In the rows, 128 means zero.
Each path below is one point turned by a fixed rotation once a step. After each direction that follows a path, write how fast that rotation turns it, in degrees a step (0 if it stays still).
Each turn is a multiple of 5 degrees from 10 to 175, or 0.
Each row of a path follows its step; steps can be skipped.
path 1
step 0: [118 128 134 124 125 140 135 125 136 124 141 122 130 130 129 140 135 118
 119 124 125 125 129 130 132 115 136  99 117 126 136 140 137 134 130 126
 113 132 134 137 128 131 129 123 129 107 118 117 132 127 127 119 122]
step 1: [140 133 131 134 121 146 127 126 137 127 137 129 136 126 116 130 118 129
 113 141 120 143 120 134 134 119 139 128 129 126 134 134 139 136 123 122
 135 127 132 131 143 142 142 135 143 127 137 129 137 138 136 123 136]
step 2: [126 144 133 131 130 116 128 129 136 119 121 123 120 111 119 149 127 141
 120 128 120 122 128 121 131 124 139 139 131 128 136 132 129 134 136 139
 136 129 122 132 132 152 143 121 127 117 123 127 127 127 125 116 117]
step 3: [111 144 123 131 125 144 122 131 128 126 132 118 119 129 129 134 134 138
 130 112 139 141 126 126 128 117 134 125 139 127 127 126 138 138 132 119
 118 117 130 138 145 134 129 118 124 134 124 115 122 126 121 114 134]
step 4: [127 140 128 117 146 134 121 136 128 136 140 129 134 120 139 139 130 127
 125 147 128 152 112 131 137 114 135 130 128 126 132 140 130 128 127 138
 130 128 131 121 139 118 134 123 123 126 121 130 127 138 122 118 123]
step 5: [118 136 127 123 130 136 141 132 129 113 130 122 133 131 137 139 117 144
 121 137 117 124 136 130 129 119 137 123 120 130 138 144 140 125 135 123
 112 131 119 137 121 129 142 127 126 134 115 127 127 137 137 128 113]
step 6: [127 140 121 138 122 148 130 124 122 120 126 123 130 112 109 112 121 140
 130 142 135 125 122 133 130 113 115 129 134 117 129 132 136 127 133 128
 130 122 136 137 130 134 139 124 134 135 124 129 127 140 131 111 129]
step 7: [122 138 121 139 135 133 131 134 132 123 133 120 133 120 125 139 128 124
 138 136 125 122 119 131 139 124 128 124 125 123 141 126 123 130 151 139
 127 129 139 120 138 145 127 128 112 110 109 123 129 127 117 125 125]
step 8: [115 138 130 141 130 147 134 125 138 122 136 140 121 137 120 133 129 120
 123 133 138 134 129 127 138 117 150 109 127 128 130 135 136 138 119 122
 118 119 135 132 133 134 124 128 130 129 114 119 130 129 130 134 121]
step 9: [134 129 127 129 139 128 122 122 123 131 139 129 141 114 118 140 126 124
 112 141 130 136 121 132 127 114 135 124 121 121 127 132 145 138 126 142
 124 133 128 140 130 138 141 124 143 112 135 128 136 133 129 121 127]
step 10: [122 139 127 134 121 125 127 125 139 117 133 119 130 126 120 139 113 149
 123 116 120 134 128 128 133 130 130 131 127 133 145 143 132 140 139 123
 125 128 125 128 143 144 140 117 127 116 127 127 132 126 143 127 129]
step 11: [123 150 130 132 120 133 132 123 130 129 122 132 123 120 120 134 137 127
 126 132 140 139 115 118 125 117 136 129 141 124 131 142 127 125 128 123
 134 127 136 134 141 136 141 111 124 141 125 118 122 125 116 110 132]
Directions:
[129 131 129 124 126 127 128 130 130 130 129 124 125 130 131 130 130 130
 128 125 127 130 127 125 129 128 129 133 129 129 126 130 130 129 126 127
 133 129 122 130 128 126 130 130 129 129 129 126 130 128 125 122 129]
40
[130 127 126 128 129 125 127 125 133 128 123 129 132 128 124 128 127 128
 129 129 129 130 124 131 131 127 128 128 128 128 127 124 131 126 125 131
 129 130 129 126 128 125 130 127 130 131 129 125 126 131 123 127 128]
145
[129 129 131 130 130 127 125 126 128 130 128 128 130 130 132 132 131 126
 127 130 132 131 130 134 128 129 127 123 126 128 127 128 130 132 128 125
 130 131 126 130 128 124 127 130 128 127 126 130 127 130 130 128 125]
85
[126 125 128 126 132 131 129 131 129 130 130 129 128 129 127 130 129 124
 130 126 131 128 129 127 127 126 134 129 126 127 126 126 125 128 128 130
 124 127 127 125 132 122 125 126 131 128 125 127 132 128 126 127 128]
85
path 2
step 0: [136 135 125 141 128 132 122 126 133 138 128 109 118 121 139 127 131 124
 123 131 139 143 141 116 117 129 133 125 133 138 137 136 123 115 124 125
 122 131 125 137 119 134 121 124 128 117 131 136 119 117 119 124 132]
step 1: [135 125 132 130 124 132 124 132 136 137 136 131 121 118 133 129 137 128
 119 135 132 128 115 117 132 145 125 136 135 125 120 137 132 121 126 135
 108 125 135 129 127 139 141 128 126 116 115 115 118 123 127 124 143]
step 2: [129 123 123 124 132 128 124 120 144 149 129 134 137 129 131 128 141 128
 119 130 132 135 128 105 118 120 137 121 123 124 116 128 121 121 141 134
 124 117 133 141 139 123 126 124 135 127 131 117 129 130 128 136 131]
step 3: [121 132 127 143 129 121 130 125 122 131 128 148 121 133 119 138 144 117
 132 123 131 118 128 120 115 121 113 118 130 131 123 127 133 116 134 134
 119 126 127 135 140 127 139 128 128 120 135 136 116 120 131 127 132]
step 4: [129 137 130 142 125 132 131 121 116 128 119 118 134 123 130 121 133 133
 130 134 135 140 123 108 117 132 122 124 123 142 126 137 116 125 133 111
 128 136 124 138 129 117 137 126 128 111 137 131 127 123 134 123 134]
step 5: [112 130 125 133 119 130 121 126 134 132 129 134 126 118 129 116 129 132
 130 131 136 117 124 118 122 146 133 125 128 132 124 130 132 122 121 130
 108 128 119 125 118 123 118 134 127 115 130 117 123 107 130 118 139]
step 6: [126 123 125 132 126 132 137 116 141 127 135 128 125 128 146 116 123 117
 126 139 140 131 119 121 129 130 133 131 117 122 116 133 118 119 132 132
 120 108 137 146 133 117 124 129 127 125 130 131 120 125 118 130 133]
step 7: [137 123 118 129 124 121 130 127 121 127 129 138 119 128 131 144 139 125
 126 127 137 131 133 119 125 118 130 129 126 129 122 140 135 116 114 147
 123 120 120 143 135 126 133 133 134 118 132 129 134 107 127 136 132]
step 8: [131 133 140 137 130 138 139 131 130 147 120 124 124 125 134 151 133 121
 133 128 122 141 129 122 124 136 127 125 114 127 127 136 127 119 131 117
 125 128 125 141 123 123 135 127 140 109 129 131 118 123 130 127 133]
step 9: [124 124 133 135 116 130 132 124 138 133 128 135 139 124 131 125 143 130
 133 128 131 132 117 122 123 121 138 118 139 138 127 125 134 127 123 115
 116 126 128 132 120 143 136 126 127 114 130 108 117 110 132 128 133]
step 10: [110 138 128 129 123 126 121 121 139 140 135 127 128 130 131 122 128 123
 115 134 136 134 109 123 130 125 118 118 134 124 125 137 128 128 131 120
 122 115 127 134 139 111 130 123 140 133 134 125 114 117 126 134 136]
step 11: [125 130 122 138 126 134 119 124 125 120 126 131 129 116 130 126 137 110
 132 134 134 129 131 116 116 119 130 120 132 133 132 142 121 113 122 145
 125 121 114 135 138 128 133 113 130 129 133 129 123 120 114 119 131]
Directions:
[123 127 127 129 127 133 125 129 129 126 124 125 127 126 127 127 130 130
 124 127 131 127 128 132 132 128 131 127 126 131 125 128 125 127 124 128
 127 128 126 128 129 127 128 129 123 130 129 133 128 129 126 127 131]
60
[126 130 130 128 126 127 124 129 124 126 126 127 129 129 126 123 125 127
 131 133 129 130 127 129 128 129 127 125 133 125 129 125 128 125 128 124
 127 131 127 129 128 127 127 129 129 128 133 127 127 126 125 129 127]
65
